In the rows, 128 means zero.
Each path below is one point turned by a fixed rotation once a step. After each direction that follows a path, write how fast that rotation turns it, in deg/step (0 if it stays still).
Each turn is a multiple of 5 degrees from 10 to 175, or 0.
path 1
[133 117 131 142 125 129 125 127 130 134 124 129 120 128 116]
[131 117 132 140 127 134 124 125 131 135 124 128 120 129 119]
[130 121 134 140 127 137 122 124 134 136 125 128 120 131 121]
[131 125 136 140 126 136 120 124 137 134 127 130 122 131 122]
[134 129 137 140 125 133 120 126 137 133 126 131 124 130 119]
[135 130 136 138 126 131 120 127 136 131 124 133 124 129 115]
[137 129 132 135 127 131 122 125 133 130 121 133 122 128 112]
[135 127 128 133 128 132 121 121 132 130 121 131 119 129 113]
[134 126 126 134 127 133 119 117 133 129 123 129 117 131 116]
[133 127 126 136 126 130 119 116 135 130 126 128 119 134 120]
[134 128 127 140 122 125 120 118 135 130 129 128 120 134 121]
[136 126 128 142 122 122 122 122 133 131 128 129 121 132 119]
[136 123 128 142 122 123 124 125 130 132 126 129 121 129 116]
[134 119 128 141 124 126 125 125 129 134 125 128 120 129 117]
[132 116 129 141 126 131 124 124 130 135 125 127 119 129 119]
[130 118 132 141 126 134 122 124 134 136 126 127 120 131 122]
[130 123 135 142 125 134 121 125 137 136 128 128 122 131 123]
[133 126 138 142 124 133 121 127 137 135 128 131 124 130 121]
[134 128 137 140 125 131 122 129 135 133 125 132 125 128 117]
[135 127 134 137 127 132 122 128 133 132 122 133 123 127 113]
[135 126 131 134 128 134 121 124 132 131 120 131 120 128 113]
[134 127 129 134 129 135 119 119 134 130 122 130 118 131 116]
[133 129 128 135 126 133 118 117 136 130 125 129 119 133 119]
[135 131 128 137 124 128 118 118 136 130 127 129 120 133 119]
[136 130 128 140 122 123 121 120 134 130 127 130 121 132 118]
[137 126 126 140 122 122 124 123 131 130 126 130 121 130 116]
Speeds:
[133 130 130 129 128 130 132 127 124 128 124 129 127 130 134]
0
[130 131 122 126 127 123 127 123 127 125 128 127 126 130 127]
25
[131 126 127 127 128 125 131 132 124 127 125 130 129 124 122]
55
path 2
[135 130 133 128 125 123 127 114 133 124 128 124 140 119 130]
[132 137 133 133 133 131 125 126 120 134 133 135 139 125 119]
[135 135 125 116 120 129 130 131 131 124 125 131 136 119 122]
[130 131 125 125 126 117 126 114 129 137 128 134 136 132 124]
[137 135 120 132 130 131 132 122 122 128 131 131 135 117 132]
[130 131 141 129 118 126 126 125 131 133 127 137 135 117 125]
[133 133 122 120 131 128 124 130 131 132 137 133 144 130 126]
[138 130 131 125 124 123 131 118 121 123 120 126 138 125 125]
[127 141 128 131 135 125 125 120 131 134 129 135 132 119 119]
[134 131 123 122 114 133 131 127 122 130 135 135 134 121 124]
[134 130 128 123 128 117 128 124 132 136 121 138 139 126 134]
[134 132 126 132 130 130 126 115 128 126 138 124 140 121 129]
[134 135 138 129 126 130 129 131 119 131 123 137 137 122 121]
[130 136 124 116 126 125 125 127 139 129 131 131 138 123 121]
[136 129 123 126 123 123 130 115 117 133 128 132 137 131 125]
[134 138 125 131 133 126 130 124 129 130 123 134 133 112 131]
[130 129 134 128 116 130 124 122 130 133 139 134 137 122 124]
[137 131 125 121 131 125 128 133 124 132 126 135 144 130 130]
[134 133 130 126 126 123 128 113 132 122 125 123 137 121 123]
[130 138 127 131 131 130 127 124 119 137 131 137 133 124 117]
[134 133 122 118 117 128 131 130 132 127 126 135 134 116 127]
[131 127 128 127 125 118 125 115 130 138 130 135 139 131 130]
[139 135 125 132 133 133 130 124 122 125 131 129 139 118 132]
[130 133 142 126 121 126 125 126 130 130 125 134 136 119 119]
[132 135 119 119 130 128 124 127 130 132 135 133 141 130 121]
[137 130 125 125 121 122 133 116 121 126 120 128 134 123 126]
Speeds:
[129 130 123 126 129 131 129 129 132 123 131 124 128 124 130]
160
[128 131 130 125 131 128 127 129 127 124 126 125 130 131 120]
65
[128 125 130 126 131 130 126 129 128 127 128 126 119 131 130]
0
[127 131 132 134 130 132 128 128 126 128 129 129 125 122 126]
100
path 3
[125 127 140 128 127 126 125 119 138 124 118 126 133 138 127]
[128 139 129 130 120 123 118 119 134 119 131 124 126 132 123]
[130 146 125 120 128 129 131 126 121 124 132 126 129 132 121]
[122 134 136 127 134 138 130 125 116 132 131 127 131 139 131]
[116 130 136 135 118 128 126 130 122 132 127 121 128 133 136]
[120 135 131 126 117 125 128 131 131 126 113 123 135 125 129]
[127 132 130 120 127 135 121 121 133 118 118 130 138 132 126]
[129 134 126 127 123 132 120 125 128 115 136 130 127 142 130]
[124 142 128 124 127 124 135 135 123 125 133 128 122 141 128]
[117 134 144 126 134 128 134 128 125 130 124 129 128 133 126]
[120 128 144 133 121 126 120 124 127 126 129 121 133 126 126]
[133 137 129 125 116 126 125 129 127 123 124 117 138 127 124]
[135 138 125 122 131 136 128 122 127 124 120 123 135 139 129]
[123 137 128 134 128 133 125 120 127 127 129 130 123 144 136]
[114 141 128 129 119 123 132 128 125 128 129 133 123 130 130]
[115 132 137 116 125 130 130 127 124 128 124 132 136 126 122]
[124 123 138 121 123 134 116 129 127 122 130 122 136 133 127]
[132 135 128 127 122 126 121 138 129 118 126 116 129 137 131]
[130 142 132 129 135 128 134 129 130 120 117 127 128 137 130]
[123 135 139 136 128 129 130 116 128 122 129 136 129 136 129]
[122 135 133 127 113 121 130 121 124 128 137 128 131 131 123]
[124 134 131 114 124 128 129 126 123 134 126 119 134 133 121]
[124 131 133 124 132 138 116 126 126 130 123 117 129 136 131]
[123 140 127 137 123 132 120 132 125 120 124 123 126 130 137]
[124 140 129 129 123 129 137 131 126 119 120 136 135 130 132]
[122 126 136 123 123 131 132 120 129 123 127 137 136 140 128]
Speeds:
[131 129 125 123 129 129 121 127 131 126 128 123 128 128 125]
70
[123 127 123 125 125 132 126 130 128 128 126 132 128 128 132]
40
path 4
[118 130 129 131 120 128 133 125 121 141 122 134 125 121 125]
[125 135 137 126 122 134 133 127 121 140 127 134 134 120 126]
[125 130 127 126 120 133 126 119 123 141 125 132 130 119 119]
[131 135 131 124 126 130 134 119 124 144 132 130 136 124 123]
[131 137 121 130 123 130 129 117 124 136 129 136 134 121 118]
[130 137 126 131 122 123 137 121 131 140 135 131 133 127 123]
[130 139 124 133 119 129 130 125 134 131 132 136 137 119 123]
[127 131 124 132 119 123 130 123 140 140 133 128 134 121 127]
[131 135 126 131 126 130 126 124 138 133 130 133 143 118 133]
[125 128 118 134 127 124 127 119 138 138 126 131 135 122 134]
[126 134 125 134 133 127 133 124 133 134 127 137 141 125 139]
[119 129 118 137 126 127 132 125 132 134 121 138 132 122 135]
[120 131 131 133 127 129 138 131 131 138 124 136 134 124 139]
[120 127 125 131 124 135 130 129 129 135 119 139 131 117 133]
[122 124 131 126 127 133 135 126 127 145 123 133 131 122 135]
[127 128 127 126 129 138 130 124 120 137 122 141 131 119 130]
[125 127 126 127 127 128 137 120 121 145 127 136 124 124 128]
[130 136 130 128 125 132 136 126 118 136 130 142 129 120 126]
[126 131 127 130 118 126 133 123 124 141 130 136 122 118 121]
[132 136 136 126 121 130 132 126 126 139 135 135 132 117 126]
[130 131 126 128 120 127 122 117 128 138 131 133 129 114 122]
[133 136 132 128 127 123 129 117 128 141 136 130 137 122 129]
[129 138 121 135 125 123 124 116 127 132 129 135 136 120 125]
[125 138 128 136 124 118 132 120 132 139 132 130 136 126 130]
[123 140 126 138 122 127 127 125 133 130 126 135 140 120 129]
[118 131 127 135 121 124 129 124 138 140 124 127 137 123 132]
Speeds:
[124 129 130 132 130 124 124 128 129 126 125 127 130 128 134]
25
[128 131 125 129 126 128 128 127 132 127 128 124 134 132 124]
20
path 5
[130 130 126 129 124 124 137 139 130 121 122 120 133 122 116]
[142 129 134 131 123 129 122 134 135 118 119 128 129 129 121]
[137 136 133 131 119 121 128 129 122 124 126 117 135 135 121]
[141 134 135 126 124 125 132 126 118 117 124 128 127 121 129]
[132 135 125 124 127 125 130 142 121 116 131 119 131 123 126]
[135 131 128 128 126 121 120 139 128 114 117 130 123 129 131]
[130 132 124 134 114 125 124 133 120 122 123 118 126 134 130]
[133 128 127 132 118 121 136 128 120 122 115 129 122 120 128]
[131 127 123 129 120 132 132 139 127 121 124 118 126 118 119]
[135 128 132 129 125 121 127 135 136 120 113 127 128 129 118]
[139 132 133 133 115 132 126 128 128 121 124 117 132 134 122]
[139 134 135 130 123 119 138 127 120 122 123 127 133 124 123]
[141 133 130 124 126 132 128 137 122 117 131 122 128 118 124]
[132 135 129 124 129 116 124 140 127 116 121 124 129 131 126]
[135 132 128 131 117 130 121 131 122 115 122 123 124 134 135]
[130 132 124 134 118 117 137 133 116 123 121 125 127 126 130]
[135 126 123 129 120 131 128 137 124 120 121 126 119 115 125]
[127 128 125 128 123 120 128 139 132 122 117 119 127 129 116]
[137 128 134 134 117 132 126 126 131 118 115 124 127 131 124]
[136 134 131 135 118 123 139 130 122 124 126 120 136 127 121]
[145 130 134 126 126 127 129 132 125 119 125 129 128 116 122]
[134 135 129 122 127 122 123 139 126 118 128 116 132 130 121]
[136 134 134 128 124 124 123 128 124 112 119 127 126 134 133]
[132 134 124 134 118 126 133 135 116 119 128 120 130 128 134]
[135 128 125 130 123 120 129 137 121 121 119 132 121 117 128]
[128 128 122 127 119 128 122 139 127 122 121 116 123 125 121]
Speeds:
[127 128 128 122 129 127 128 125 124 130 129 126 124 122 124]
85
[132 126 130 128 128 132 125 125 129 125 125 133 124 125 130]
170
[124 124 124 131 124 129 130 128 130 131 123 128 125 127 126]
40
path 6
[121 130 129 125 130 120 143 139 132 132 137 134 127 125 132]
[123 120 132 127 135 133 131 139 128 129 130 134 137 128 143]
[119 118 129 121 131 124 137 128 134 124 129 140 133 118 129]
[117 132 129 124 130 125 140 128 122 134 137 137 134 130 137]
[121 117 137 126 128 135 127 125 125 132 130 136 139 122 139]
[118 123 135 125 124 122 137 122 129 132 135 134 129 115 125]
[122 131 140 130 128 126 133 131 120 138 139 127 133 125 139]
[125 118 141 129 130 129 126 131 131 129 130 129 132 111 135]
[119 131 132 130 133 116 139 131 129 128 136 129 124 115 132]
[126 129 134 130 136 126 128 135 124 130 133 132 130 124 148]
[122 119 128 128 131 127 130 127 134 123 128 139 126 111 137]
[119 129 125 130 128 118 137 127 126 129 140 138 123 126 139]
[128 120 132 129 125 133 125 131 127 133 135 139 130 125 146]
[119 116 129 129 120 127 136 129 135 130 136 137 124 117 128]
[122 125 133 129 125 121 137 137 126 135 143 131 129 132 136]
[127 117 137 125 128 134 130 140 134 133 131 133 134 120 137]
[115 121 130 127 131 123 143 135 133 126 133 131 130 119 126]
[123 128 134 122 136 123 135 136 124 131 134 134 137 131 141]
[121 121 132 123 133 135 133 128 132 128 125 138 137 116 135]
[112 126 129 127 130 120 140 121 124 127 135 135 132 124 131]
[125 128 138 123 128 128 127 125 121 136 134 136 137 125 142]
[118 121 135 131 124 133 132 123 130 132 132 133 129 110 131]
[120 127 137 131 127 116 134 128 122 131 142 127 127 123 134]
[130 127 140 128 129 129 126 136 129 135 133 130 130 115 142]
[117 122 130 135 131 125 135 133 133 125 132 129 123 112 133]
[125 128 131 127 134 115 132 135 126 127 138 133 126 126 143]
Speeds:
[134 128 130 131 129 131 134 126 128 124 131 129 130 128 128]
0
[126 126 129 124 128 130 132 130 128 129 127 129 134 132 124]
25
[124 133 124 130 127 131 133 128 129 130 128 128 125 125 125]
135
[130 128 132 129 130 127 129 135 130 129 129 122 127 126 126]
45
path 7
[127 124 120 137 124 129 130 122 118 117 139 135 117 125 133]
[128 118 124 134 120 124 123 121 122 120 135 136 115 124 133]
[127 119 128 125 118 126 117 123 122 121 137 133 117 121 133]
[125 124 133 123 123 133 119 126 119 119 141 129 120 121 137]
[123 124 135 131 127 132 126 129 116 118 139 127 119 126 141]
[121 122 133 134 125 124 127 132 119 120 134 131 115 132 141]
[119 124 128 127 121 121 122 134 122 119 135 135 114 134 135]
[121 131 123 122 122 126 122 133 121 116 140 136 116 131 131]
[125 131 120 129 125 132 128 127 118 114 143 134 119 128 131]
[128 124 121 138 124 129 130 123 118 117 139 135 117 126 134]
[128 118 124 134 119 124 123 121 122 120 135 136 115 124 133]
[127 118 129 124 118 127 116 123 122 121 137 133 116 121 133]
[125 124 133 123 123 133 119 127 119 119 141 128 120 121 137]
[123 124 135 131 127 132 126 130 117 119 140 127 119 126 142]
[121 123 133 134 125 125 127 133 119 120 134 131 115 132 141]
[120 124 128 127 121 121 123 135 122 119 135 135 114 133 135]
[121 131 123 122 122 126 122 132 121 116 140 136 116 131 131]
[125 131 120 129 126 132 127 128 118 114 142 135 119 127 131]
[127 124 121 137 124 129 129 122 119 117 139 135 116 125 134]
[127 117 124 135 119 124 123 121 121 120 135 135 115 124 134]
[127 119 129 125 118 127 116 123 122 121 137 133 117 120 133]
[125 123 133 123 123 133 119 127 119 119 141 129 120 121 137]
[123 124 135 131 127 133 126 129 116 118 139 127 119 125 142]
[121 122 133 135 125 124 127 133 119 119 134 131 115 132 141]
[120 125 128 128 121 120 122 135 122 119 135 135 114 134 135]
[121 131 123 122 123 126 122 133 121 116 140 136 116 131 131]
Speeds:
[128 131 124 128 130 122 128 129 129 131 129 123 128 123 131]
0
[127 125 136 127 128 129 126 129 127 130 127 124 129 126 133]
40
[129 130 128 134 132 132 134 127 125 126 130 126 130 128 131]
80
path 8
[134 119 123 128 123 128 120 122 126 130 119 114 135 126 135]
[124 124 141 129 127 128 127 130 122 125 114 123 122 122 137]
[133 130 136 129 130 128 133 140 126 120 128 117 138 125 134]
[132 127 131 142 123 118 126 129 131 124 134 122 124 128 141]
[131 124 132 126 123 114 133 129 127 137 123 132 137 127 141]
[136 114 140 133 130 132 123 132 119 134 129 130 130 130 132]
[131 125 132 133 132 133 138 117 120 131 128 117 133 129 137]
[122 128 139 129 127 130 127 130 130 137 134 120 127 113 137]
[138 125 133 126 115 128 128 131 133 136 126 114 133 127 128]
[139 122 132 129 130 125 120 124 132 127 117 123 122 123 139]
[126 128 141 123 133 124 134 136 127 129 117 121 129 133 138]
[128 122 130 136 132 126 120 138 126 124 135 116 135 130 138]
[123 124 129 137 116 117 131 123 123 130 125 121 130 128 139]
[133 120 137 128 123 124 126 133 119 130 124 133 136 115 134]
[141 124 142 137 125 133 136 128 121 126 129 123 127 130 130]
[134 130 133 131 136 127 135 121 133 131 134 122 130 119 144]
[127 125 140 127 122 124 129 134 135 145 133 122 127 130 134]
[139 116 126 127 126 129 120 125 128 135 124 117 136 130 133]
[123 123 138 129 130 130 126 123 123 129 114 119 120 126 137]
[126 129 136 125 131 130 131 139 125 124 126 114 138 121 134]
[131 127 132 141 118 122 123 132 131 122 133 116 125 126 136]
[134 127 130 127 121 114 132 128 129 129 120 129 134 123 141]
[136 118 143 132 131 125 126 137 121 130 126 133 128 130 134]
[134 124 132 135 134 131 137 122 121 129 131 119 136 134 138]
[120 125 136 133 128 127 128 124 127 138 135 124 127 117 140]
[134 123 134 125 115 130 130 131 127 139 128 118 137 124 127]
Speeds:
[128 135 127 126 126 133 124 127 127 128 128 132 129 131 130]
0
[126 126 132 132 127 129 124 129 128 128 130 130 120 128 128]
170
[124 128 128 129 124 132 128 126 123 126 128 125 129 122 125]
60
path 9
[133 130 138 120 118 127 123 133 133 121 126 132 130 132 123]
[138 131 130 118 125 137 124 132 125 128 120 136 127 132 126]
[132 131 143 125 127 131 121 127 128 130 123 134 123 126 121]
[137 132 137 119 128 125 129 133 132 125 127 133 123 136 121]
[134 129 132 118 120 132 120 124 131 122 124 134 131 132 120]
[136 130 136 124 121 133 123 136 126 132 121 137 124 130 126]
[136 135 140 121 131 132 126 130 129 126 126 131 124 126 118]
[133 129 138 116 123 123 126 128 131 124 123 132 126 137 126]
[137 130 128 121 122 134 122 128 129 128 124 138 125 134 118]
[133 131 142 126 120 131 122 136 129 127 125 134 126 126 122]
[137 134 137 116 132 132 129 132 127 124 123 131 126 132 125]
[132 128 137 120 124 127 120 121 130 127 121 135 125 134 121]
[137 131 132 125 121 129 125 136 131 129 126 137 123 134 119]
[135 133 138 120 124 135 123 132 129 121 125 130 130 125 121]
[135 130 138 117 127 130 125 129 125 129 119 134 124 134 130]
[135 131 135 123 127 130 123 124 131 130 125 136 122 132 115]
[134 130 138 122 118 126 125 136 134 123 128 133 127 132 122]
[138 131 131 116 126 137 124 131 126 123 122 133 130 130 123]
[132 129 142 123 125 130 121 127 127 132 120 135 123 129 124]
[137 133 136 120 129 127 129 132 132 127 129 134 122 135 118]
[133 129 136 118 118 129 121 128 132 120 125 132 131 132 122]
[138 130 132 121 123 135 124 134 125 130 120 136 125 132 126]
[134 133 142 123 129 132 123 128 129 128 125 132 123 125 118]
[135 130 138 117 125 124 128 131 132 124 125 132 125 137 125]
[135 129 129 119 121 134 120 125 129 125 123 136 128 133 118]
[134 130 140 126 120 131 122 137 128 131 123 136 124 128 125]
Speeds:
[128 126 130 129 125 124 130 133 127 130 126 129 126 132 134]
160
[126 127 126 131 130 125 128 128 122 130 133 126 134 128 129]
0
[129 128 126 129 124 134 126 134 126 127 127 128 131 124 130]
90
[128 126 125 123 127 129 126 123 126 127 123 128 130 131 132]
110
